(in the rows, 128 means zero)
One turn sends every row of this set to another row. A few are shown first. Where does it send the rows asked after them?
Q495: [131 138 104 154 143  87 118  95 149 134 111 151 173 124 134 132 155  84
  99 134 140 134 106 163 147 144  92 146 152 136 136 178  83 179 152 127
 126 135 140 148 124 132 115 127 110 153 108]
Q343: [138 135 112  97 150 124 114 107 120 104 140 118 124 116 142 105 102  71
  63 147 116 129 115 143 163 132  86 159 134  71  92 145 135 153 129 152
 137 120 164 141 167 131 112 135 128 152 128]
Q950: [154 123 129 165 124  89 117 128 106 124 132 104 151 109 156 144 105 136
  97  80 109 138 152  97 136 136 136 132 152 146  74 107 150 139 114 183
 115 126 128 157 142 130 104 133 110 121 124]
Q867: [129 183 133 116 152 134 156 108 131 110 120 106 142 131 124 140 143 134
  83 104 124 122 119 104 196 150 175 126 145 125 104 121 124 180 123 140
 137 118 167 173 126 144 111 122 130 129 137]
Q900: [135 139 105 138 119  89 106 107 130 106 134 126 145 131 125 167 137 113
 124 141 112 152  97 128 174 122 136 191 142 123 112 142  86 145 164 105
 158 156 128 150 146  94 123 140 130 135  87]
Q714: [149 109 133 153 116 120  92 121 129 121 136 135 149  97 152 127 101 100
  98 124 136 129 127 116 151 153 130 211 147 143  92 172  84 130 120 133
 119 125 127 161 108 119 113 132 147 178 138]
Q626: [140 147 109 158 114 112 108  95 107 108  89 115 185 102 148 144 115  87
  89 112 102 140 139 103 134 160 158 107 163 141 105 118 106 139 144 144
 137 131 109 187 133 131  89 134  99 110 116]
Q961: [134 152 108 150 133 115 122 130 162 146 149 140 151  96 142 139 109 150
 111  90 107 134 101 130 158 150  83 179 139 114 118 163  92 165 136 137
 117 111 150 140 120 129 106 111 110 170 127]
Q158: [141 139 143 174 118  88  99 110 115 116 125 123 150  87 143 150 110  81
  83 119 100 121 131 145 157 128 115 152 135 139 114 198  84 148 132 108
 141 134 117 145 137  95 128 148 137 153 121]
Q561: [135 177 133 119 148 129 160 116 117 107 123 108 137 154 132 146 140 139
  86 108 138 127 125  95 174 162 167 139 144 126  99 123 119 181 127 136
 129 115 169 172 139 134 127 108 126 119 133]
Q415: [120 167 126 131 130 113 100  70 135 113 114 105 142 169 166 145 136 128
  69 132 115 129 130 138 194 135 120 119 140 128 117 108 126 148 124 172
 144  93 162 170 125 146 130 125 126 120 120]
Q679: [151 144 100  88 156 130 134 132 160 117 112 154 132 101 135 131 112 111
  99 132 112 129 105 130 124 156 111 108 137 112  93 158 100 147 133 119
 112 151 129 128 109 111 107 154 122 118 145]
Q23: [148 141 122 133  94 105  85 107 138 126 142 130 139 127 112 164 130 124
 118 127 125 170 106 103 153 121 116 194 119 111 107 132 106 137 161 126
 128 143 139 157 146 111 129 122 153 159 111]
Q232: [141 111 128 166 120  94 118 124 117 117 131 102 163  97 139 140 100 139
  94  91 112 145 148  88 149 129 136 130 144 155  86 109 142 139 119 189
 127 134 138 166 119 128 107 147 101 127 125]
Q22: [147 138 111 155 124 104 121  97  97 113  91 119 171 118 158 155 127  87
  97 106 110 132 149 117 128 160 166 111 172 145  89 124 113 139 139 150
 127 128  98 175 145 132  93 129 106 103 118]
Q92: [140 124 104  95 153 162 161 133 157 103 117 119 124 113 127 149 117  86
  87 140 121 114 127 155 175 124 124 149 130  91 112 166  92 119 138 153
 142 112 137 144 157 133 120 134 125 134 132]
Q554: [115 162 131 139 133 100 107  77 127 107 121 105 136 179 167 158 137 132
  71 130 125 124 136 132 175 140 123 128 146 126 111 114 123 158 127 159
 139  92 163 175 156 140 142 114 117 109 117]
Q912: [117 108 120 120 154  91  98  87 190 124 128 149 141 105 150 146 108 109
  77 138 107 118 111 144 130 134  85 137 137  96  70 127 100 149 114 160
 141 139 137 131 147 133 100 144 112 140 143]
Q977: [106 125 113 117 157 106  94 105 128 111 122 144 115 121 135 126 114  61
  92  93 102 110 135 138 166 120 110 143 146 115  95 109 109 132 166 144
 110  91 143 110 158 110  82 154 130 138 137]
Q728: [130 117  93 105 143 108 136 133 137 105 104 158 117 122 129 140 105  72
  92  77 128 117 147 129 185 126 122 138 145 105  90 119  95 130 159 147
 118 108 136 120 124 104  83 135 155 137 139]

Q23 moves to Q977
Q912 moves to Q495
Q561 moves to Q950
Where do these go?
Q158 moves to Q92
Q415 moves to Q626

One turn sends every row of this set to another row. A few are shown first. Where does it send the rows asked after them?
Q781: [154 133 128 131 129 124 162 143 136 156 145 131]
Q770: [140 162 133 110 155 156 149 123 112 132 111  99]
Q671: [160 107 121 135 111 123 136 105 105 137  96 106]
Q306: [114 129 127  86 155 153 147 125  97 129 147 153]
Q234: [137 127 137 141 171 140 145 136 141 120 135 103]
Q955: [105 115 155 121 150 111 148 111 143 123 145 120]
Q87: [135 107 150  84 118 112 136 125 102 114 115 147]
Q689: [160 121 141  90 145 144 162 148 111 139 127 136]
Q888: [159 151 124 114  98 121 135 134 103 136 110 123]
Q182: [121 132 141  80 134 119 115  93 123 157 130 153]
Q875: [150 125  85 127 159 147 115  99 126 110 109 148]
Q685: [148 112 107 112 128 112 145  99 155 111 142  96]
Q74: [138 145  85 106 135 116 114 100 118 153  98 134]
Q115: [157 109 106  88 153 127 139 125 137 113 120  85]
Q622: [148 148 111  89 144 160 122 111 118 156  96 132]
Q95: [108 141 116 125 133 131 147 120 119 146 166 144]
Q713: [111 145 154  88 136 125 153  96 112 134 121 118]
Q997: [136 109 139 128 147 120 114 107 155 133 155 155]
Q551: [140  84 133  99 140 119 120 111  87 128  99 113]
Q116: [167 123 112 135 156 159 125 127 148 137 121 135]
Q172: [142 122 111 158 123 124 112  95 100 128 139 110]
Q907: [121 103 122 125 153 123  98 102  83 118 140 120]
Q745: [139 134 108  72 158 129 120 105 110 114 136  91]
Q922: [109 102 120 122 151 124 116 134 110  98 144 150]
Q407: [155 125 130  95 136  85 107 102 124 148 118 141]
Q491: [169 103 130 115 159 111 109 101 132 107 131 157]
Q117: [131 139 112  95 131 113 126  80 127 109 161 102]
Q796: [133 146  95 151 134 132 115 143 110 124 138 123]

Q551 moves to Q907
Q713 moves to Q955
Q115 moves to Q745
Where do these go?
Q922 moves to Q796
Q997 moves to Q116
Q781 moves to Q689
Q491 moves to Q875

One turn sends every row of this set to another row. A few are shown first. Where does it send the rows asked after them?
Q918: [140 119 135 112 104 108 152 129 149 108 120 134 113 160]
Q7: [106 123 101 140 120 108 116 105 129 129 114 134 135 137]
Q180: [119 122 140 123  85 107 122 150 148  95 127 111 143 158]
Q480: [ 86 140 115 152 115 130 104 143 129 133 133 105 162 127]
Q624: [162 152 159 125 131 127 149 187 124 109 135 103 129 118]
Q717: [124 157 125 155 145 133 109 167 105 126 130 100 159  99]
Q633: [163 145 156 102 142 125 150 149 123 123 142 133 102 145]
Q476: [145 141 154  99 127 129 170 141 127 119 125 143 110 149]
Q522: [135 134 107 135 150 120 145 111 121 142 116 143 112 119]
Q629: [128 157 168 114 114 135 132 186 116 102 137 106 155 138]
Q323: [125 141 105 132 143 115 143 114 124 144 114 141 104 113]
Q792: [119 129 147  99 101 118 146 130 138 108 122 139 127 170]
Q773: [ 90 145 112 149 115 115  94 144 122 122 124 107 156 117]
Q806: [121 135 110 136 146 130 153 115 131 155 124 140 114 122]
Q107: [133 155 125 144 160 145 150 151 117 154 133 120 124  99]
Q654: [107 137 155 111  92 123 123 158 129  96 131 116 156 162]
Q528: [166 137 147 115 133 121 170 153 135 117 124 130 103 133]
Q167: [147 155 120 145 166 133 140 149 107 140 126 124 125  95]
Q871: [137 128 145  99 120 113 136 125 137 115 136 137 108 170]
Q331: [ 97 138 113 152 118 116  93 139 122 118 124 107 164 124]
Q489: [111 158 127 155 142 142 118 168 115 141 140  99 155 101]
Q638: [156 159 168 112 142 133 131 181 115 113 149 109 126 134]
Q261: [114 164 123 151 140 127 110 167 108 128 128 101 148  94]
Q546: [ 97 131 101 138 115 108 116 110 132 130 114 133 129 131]
Q454: [ 91 126 105 140 120 122 126 111 139 143 124 130 136 140]
Q179: [117 130 147 108 100 112 107 142 135 100 141 118 137 174]
Q140: [137 161 119 141 159 130 142 149 111 142 124 124 118  92]
Q570: [134 143 155 129 103 120 119 184 133  95 134  92 153 135]
Q791: [150 158 168 106 135 139 160 176 116 115 135 123 128 129]
Q590: [128 149 163 117 115 123 103 176 123 101 149  98 151 151]

Q7 moves to Q522
Q323 moves to Q140
Where do these go?
Q528 moves to Q624
Q480 moves to Q454
Q871 moves to Q633
Q476 moves to Q791

One turn sends every row of this set to another row. A few are shown first. Where does it send the rows asked after them?
Q18: [143 106 145 114 121 149 159 146 129 138  63 125 124 135 122  95  97 126
 108 135 133 144 123 114 102 138 136 124 143 125 159 138  94 175  99 117
 116 138 124 150 115 116 150 157 108 148  98  98  72 166 138 145 147  94
  95 175]
Q644: [159 134 132 114 134 141 153 117 122 112  94 116 151 142 152 114  93 126
 134 111 145 123 137 102 119 124 146 121 130 207 109 147  95 167 149 144
 127 123 150 150 111 140 176 138 158 166 116 104 117 127 124 148  92  92
 164 166]
Q956: [124 134 158 118 170 135 149 135 129 100 134 120 169 137 169 108 131 146
  91 149 129 121 116 120 103 124 166 150  91 132 132 117 121 166 137 110
 106 124 120 144 119 124 120 134 176 124  93  75 128 168 132 144 109 109
 116 133]
Q263: [ 96 126 142 110 147 134 137 151 154 144  63 119  91 177 148 102  73 114
 114 126 125 127 125 144  84 134 129 162 122 179 135 113 102 149 144 129
 126 107 151 140 135 113 104 121 147 136 117 113 110 126 120 116 141 111
 148 141]
Q650: [142 136 132  91 151 138 154 156 124 142 123 131 132  88 123  97 101 112
 162 148 116 120 131 143 142 122  96 129 104 140 154 140 105 193 122 155
 115  89 100 119 107 157 153 166 157 151 142  84 106 139 126 135  80 102
 134 132]
Q695: [122 134 155 119 169 137 145 127 119 105 138 120 171 139 168 101 128 134
  96 151 129 118 110 123 108 119 168 148  92 130 129 118 115 166 136 111
 109 130 120 142 116 128 126 142 179 123  98  80 126 169 121 147 105 110
 113 136]
Q278: [137 108 142 112 121 156 155 147 130 138  64 127 130 125 114  98  92 121
 104 141 125 142 125 114 107 145 141 116 144 128 156 136  93 168  96 117
 106 132 125 143 114 118 149 157 108 146 101  95  70 170 143 142 155  99
  92 173]
Q765: [106 127 149 112 136 136 132 147 151 143  74 124  88 174 152 100  69 109
 121 127 122 133 120 141  88 139 128 159 129 186 131 113 107 138 143 129
 126 111 147 152 140 113  96 124 147 128 125 116 115 134 129 124 139 112
 146 127]
Q732: [166 131 132 110 138 148 154 122 129 111  94 115 161 149 151 118  88 121
 132 120 151 117 127 106 130 116 143 120 127 213 112 143  81 167 141 138
 119 121 146 142 116 146 179 142 160 155 111 109 118 133 129 148  94  96
 168 164]
Q588: [136 157 158 104 159 135 182 121 140 157 111 139 106 116 116 116 108 159
 114  80 126 130 143 168 123 157 132 123 109 163 130  95  77 151 145 161
 126 110 139 155  84 140 142 118 129 125 137 112  99 180 161 157 128  94
 119 136]
Q616: [170 123 154  85 136 153 173 162 125 158  96 136 142 114 155 103 123 109
 116 113 105 133 136 115 141 134 157  96 125 148 149 141 128 152 155 102
 131  91 106  83  87 125 124 117 128  80 138  94  90 176 128 126 114 144
 108 151]
Q580: [122 152 124 118 122 146 148 155 121 167 115 131 136 113 146 131  90 142
 139 116 121 119  98 143 120 116 166 167 110 154 170 129  99 134 128 131
 121  90 158 104 104 125 133 170 132 154 125 114 124 163 111 107  75 161
 117 163]
Q615: [165 126 148  94 131 157 173 161 129 155  99 142 147 106 158 102 120 112
 122 115 104 131 132 110 126 140 165  96 132 144 139 144 120 158 159 100
 131  89 104  86  99 125 122 112 128  77 144  99 105 176 132 126 108 141
  91 146]
Q3: [109 131 134 122 175 139 117 141 145 133 120 131 116 106 121 139  93 130
 107 127 129 144 124 134  92 157 173 119 134 132 158 110 120 132 153  85
 144 121 145 118 136 150 139 110 143 119 150 119 122 166 193 121 118 100
 118 152]
Q957: [146 149 152 117 121 182  97 158 146 148 124 158 138 132 124 105 133 135
 133 144 142 104 120 115 150 130 142 136 114 172 151 132 101 155 160 149
 144 125 115 116 106 124 146 126 109 119 121 100 106 142 159 133 151 144
 175 138]
Q432: [114 155 125 114 125 147 147 154 124 163 115 126 138 119 149 130  82 143
 137 115 123 120  94 151 119 116 167 161 113 156 174 137  96 127 126 131
 116  94 165 104 108 119 139 161 133 156 117 117 115 159 110 109  73 152
 118 163]
Q410: [139 123 141  84 146 145 154 157 124 133 119 131 134  95 120 101 106 110
 170 150 102 122 126 143 145 125 105 115 107 133 147 142 102 190 120 161
 116  86 103 116 110 153 151 162 160 142 149  87 103 140 118 150  83 100
 126 130]
Q9: [108 128 137 121 176 144 113 143 140 144 114 128 122 110 124 145 100 119
 109 131 129 152 123 134  96 162 171 123 134 130 165 113 121 129 154  92
 152 120 149 120 128 149 138 108 131 117 155 119 133 151 188 129 110  99
 108 158]
Q5: [153 145 152 123 120 179  98 152 147 152 123 156 134 126 129 114 141 131
 126 144 135 102 122 119 148 136 139 136 110 171 158 131 101 148 162 148
 145 131 121 114 105 124 146 122 109 117 125 107 103 141 159 134 149 147
 170 141]
Q55: [167 129 130 111 138 142 146 112 120 117  90 120 161 156 158 112  85 125
 127 118 158 112 134 106 127 125 151 123 123 207 113 143  89 159 148 137
 127 119 157 146 115 146 173 141 162 158 112 101 111 136 128 145  97  96
 159 170]
Q268: [162 122 147  89 128 154 165 166 130 152  95 132 152 112 154 105 115 112
 112 111  96 130 144 119 137 140 166 101 135 144 146 142 123 157 152 101
 130  95 104  79  87 127 119 120 120  71 139  99  96 173 140 127 109 136
 101 152]
Q938: [102 127 151 111 141 132 143 146 153 150  67 127  90 176 153 108  69 112
 117 134 129 129 126 143  84 132 121 163 122 168 138 113 109 143 134 123
 127 116 144 143 130 114  96 117 144 128 121 119 111 138 122 110 146 108
 148 132]
Q655: [114 127 128 119 182 140 116 135 143 139 115 136 125  96 117 136  95 133
 107 125 140 145 129 132  99 159 168 122 131 135 170 109 118 126 154  86
 152 122 141 114 129 147 142 115 137 113 151 118 124 167 185 126 117  91
 107 157]
Q760: [138 131 138  87 150 149 154 161 124 146 119 137 135  87 123  95 104 114
 168 139 103 112 128 137 137 121 105 117 105 140 157 134 113 196 123 155
 111  77 101 123 102 155 154 158 160 142 143  86 103 144 128 147  81 100
 130 137]
Q942: [137 156 154  99 160 135 185 124 134 160 106 136 113 110 125 117 116 156
 122  79 124 129 144 170 127 147 138 121 108 159 128  94  74 154 151 165
 113 112 138 149  81 144 144 117 125 124 135 112  99 181 161 155 122  95
 125 138]

Q760 moves to Q263
Q5 moves to Q695
Q615 moves to Q644
Where do these go?
Q956 moves to Q942
Q655 moves to Q650

